Turns, then the turns between two rows, first turn first; the first pair answered
turn q_388:
[-20   8  -3  -7   5   2 -23  -3  12   1   8  -2  12  -9  16  13 -23  12
   8 -10   6   5 -10   4   3  -1  31  -4]  ->  [-15 -11  -1   5  -2  -9  -7  21  18   4  15 -10  22   4   6   6 -12  25
   3   0   7  -4  -6 -10  -5   0  24  -4]
[-19   4  11 -13  -7   8  -3 -20  13   1   6  -1  -2   5   8   3  -5 -17
  15  -1  -2 -17   3   5  -1 -11   9  -4]  ->  [-12   1   9  -7  18  -8  -2   0   1   9   1 -14  -5   9  23  15 -11   8
  11   6  16  -2   0   8  -5   4  -7  -9]
[ -1   0   5   3  12 -23  11  11  -2   8   1  -5  -7  12  14  13  -8  18
   6  12  18   0   9  -3  -4  -8 -24   4]  ->  [ -8   1   6  -4 -20  -3  11  -8  13   1   7   9   3   9  -4  -4   3 -15
   9   5  -3 -20  13  -8  -2 -30  -6  13]
turn q_78:
[ -5   4  -7   0 -23 -12   8  -1   1   4   0  -7  -3   9  21  -6   4   1
  14   0  10 -15   9 -17 -24 -13 -12   8]  ->  [  2  -2  -6   6   3 -18  -2  10 -15   8  -8  -7  -4   4  28   1  -2  21
  10  -5  17   4   7 -14 -20  10 -17  -6]
[  6 -20   5  18 -11 -11   5  18   9   2   3 -12  -6   8  -8  -4  14  16
  -2   3   5   0   8 -27  -7  18 -17   1]  ->  [  7 -20   9  16   1  -3 -14   8  -2  -1  -7   3  -7  -1 -17  -6  15  12
  -3  -8  -5  14   5 -23   2  31  -9 -10]
[-17  14 -11 -12   9 -15   4  -9   3  -8   0   4 -15  10  22   5 -32 -26
   6  -9  11   5  -6  -4 -11  -1  -1   9]  ->  [-11  13  -9 -10  13 -18   4  -7   2  -7   0   1 -16  10  23   7 -35 -25
   6  -5  18   7  -7  -6 -10   0  -3  10]
turn q_247:
[ 11   3  21  10  16  -3   6  20 -15  17  -8 -15 -10   0   5   9  18  31
   4   2   8  25   8  -8  -4  -4 -10   0]  ->  [ 17  -6  27  13  11   2   0  20 -16  15  -9  -7  -5  -5 -11   0  25  27
   1  -3  -2  24  10 -17  -1  -4  -4  -1]
[  0   1   4   0   8  -2   2  -1  -2  -6  11 -11   1   8  11   0 -13   1
   2   2  12  -5   1  10  -3   1  -4  -3]  ->  [  3  -9  10   2   8   5  -9  -3  -8 -10   7   1   4   2   3  -9  -7  -4
   0  -9   4   2   2   6   5   9   5 -10]
[ 8  9  7 10 -2  3 -3 11  8  1  1  0  7  1 -6 -4 11 -1 -1  3 -1  2  6  2
  4  1  0  2]  ->  [ 6 15  4 12  2 -2  0 11  7  1  2 -6  3  2  2  0  7  3  0  8  5  2  6  5
 -2  0 -5  4]
[ -5   2  -4  18  -2  -3  18  14  -6   3  14  -7   8  -3  -3  -4   7  22
  -5  10  -5  -6  -6 -11   7  -4  -1  12]  ->  [ -5  11  -4  13  15   1   8   9 -18   5   8  -5   0  -7   7   6  -6  24
  -6   3   3   8  -9   1  12   6  -1   7]
Then:
Each pair is 2 to 3 turns apart.
[ -2   2   7  -3 -20  13  -6 -25   1  -7  -2  14  -5  -5 -18 -18  12 -22
   1 -11 -23  -7   9  -5   5 -14  18   5]  ->  [  8 -25   4  15 -13 -11  12  17   2  -1   6  -8   7   8 -20 -14  23  10
  -4   2 -13 -12  11 -19  -9  -5  -4   0]  q_388 then q_388
[ -7 -15 -17 -12 -12   7   2  -7  17 -11  -6   7   0   5 -22  -2  -2 -10
   9  -4 -20  -5 -14  -1   6 -36  -1   4]  ->  [-12  -7 -24 -13 -10  -2  11  -2  21  -8  -3  -3  -5  10  -8   8  -8  -4
  10   6  -8  -7 -15   4   1 -38 -11  10]  q_247 then q_388 then q_388
[  2   2  -6  -5  20  -2 -13   0 -20   3  -9   7 -12 -10  11   9 -12   4
  -3  -8  10  20 -11  11   8  17 -10 -12]  ->  [ -4   6  -3  -9  -5  16 -15 -19  -7  -5  -3  18  -7 -13  -6  -6   0 -25
   2 -18 -10   3  -5   4  13  -3   9  -5]  q_388 then q_388
[ -8  12 -13  -4   9  -6  -6  -2   4   5  -7  -6  -7  13  19  14  -8  -3
  -1  11  11   6   2   9  -1  -4  -2   9]  ->  [ -1  -5  -9   6  18 -14  -3  16  -3   7  -8  -8   2  10   6   9   1  13
  -6  11   7  12   2  -2  -1  11  -8   2]  q_388 then q_78
[-14  15   0   1 -26  20  -4 -18  10 -10  17  14 -18  -2 -10 -13  -3 -31
  -2  -8   2 -11  -3   5  -2 -17  16   8]  ->  [ -8  -9  -2  18 -27  -4  15  22  13  -4  24  -9  -2  13 -15 -16  11  -2
  -6   8  12 -19   3 -13 -18 -12   0   6]  q_388 then q_388
[ -8  24 -11  -6  -2 -11   9  -3   2   5   1 -13 -17  18  26  19 -26   6
   2  11  18   1  -3   7  -8  -8 -14  14]  ->  [  4   3  -6   7  14 -19   5  21  -8   8  -3 -16  -8  18  14  16 -15  31
  -7   7  18  16   0  -6  -7  12 -19   2]  q_388 then q_78
[ 13  -6  -2   4 -14  14  12   6   5  -4   6   2   0   3   9  -5  17 -10
  -5   4   2 -14   8  -6   1  -2   8   2]  ->  [ 16 -10  -3   6   1   4  11  15  -1   1   3  -3  -4   5  18   2  12   5
  -6   7  11  -3   3  -3  -4   9  -1  -3]  q_388 then q_388
[  2   3   7   3   8  21  -9 -21 -11  -3 -12  21 -16 -15  -8 -13  -9  -4
 -11  -5  -4   8  -1   7  12   1   0 -10]  ->  [  1 -13   9   9 -12  19   3  -8  -1  -4  -3  18  -6 -10 -23 -27   9  -7
 -15   1 -14 -10   3  -7   8  -9   0  -4]  q_388 then q_388
[ -2 -11  -1  -5 -16 -12   6  19   8 -16   5 -22  -4  -6 -14   0   6 -14
   1  13 -14 -24  15  -5   2 -14  -3  -3]  ->  [ -2  13  -3 -14  14 -10 -15  -3 -12 -15 -10 -12 -22 -14   6  18 -17 -14
   3   3  -3   4   7  17  15   1  -2 -13]  q_247 then q_78
[ 12 -15  16  13   7  -4 -10  11  -9  -4  -3  12   8  -7 -21 -14  14   9
 -12 -11 -13   8   1  -9   4  14   7 -12]  ->  [  8 -19  12  17   0 -17  11  27  -1   0   7  -7  10   6 -13  -9  14  19
 -12   6  -2  -3   2 -15  -7   5  -2  -5]  q_78 then q_78 then q_78
[  7 -11   5  -1  15 -12   6  19  -5   1  -5  -4   4   0  16  13  -7  19
  -7   7   7  -1  -7   5  -3  27 -21  -1]  ->  [ -8  13  -2 -14   0  -5  11  -3   8  -4   1  -6  -5   3  28  19 -18  -3
   1  12   8 -13  -7  16  -6   5 -16  15]  q_388 then q_247
[ 10 -30 -12  23  24 -37  11  41  -1   9   6 -22  -5   7 -14  -7  20  34
  -1  11  -7  10  -5 -23  -3  22 -17  -4]  ->  [ -5 -13  -5   2 -19   8  -1 -11  17  -7  13  12  -2  -5 -39 -32  34 -30
   8 -10 -44 -16   0 -23  13 -11  21  11]  q_247 then q_388
[ 21  24  -3 -10  33  -1  -8 -10 -26  11 -15   8  -1   0  10  24 -28   4
  -6   4  16   7 -13  21   6  17 -18   6]  ->  [ 23  -9   6   3 -19   8  13  10   0   4   7  12  27   9 -34 -15  16 -18
 -10   5 -19 -36   2 -14  -1  -9  -6  18]  q_247 then q_78
[ -3  -1  -4   3 -24   3  11   8   6   3   6  -6  -5   4  -9  -3  14 -16
   3   7  -3 -13  11 -13  -1  -8   6  10]  ->  [  7 -15   0  12  -8  -7   6  25  -5   9   1  -7  -3   2 -11   0  17   7
  -3   6   1   1  12 -16   1  10  -3  -1]  q_78 then q_78 then q_247
[  0  -8  -9   4   0   4 -11   3 -19   8 -12  13  14 -27  -5   9  -8   0
   1   0   3  19 -21   6  23  18  13 -17]  ->  [ -2 -18 -15  13  -6 -13  10  26 -11  11  -3  -7  19 -14   0  16  -3  16
   0  16  13   7 -18   0   7  13  -2 -10]  q_247 then q_388 then q_388
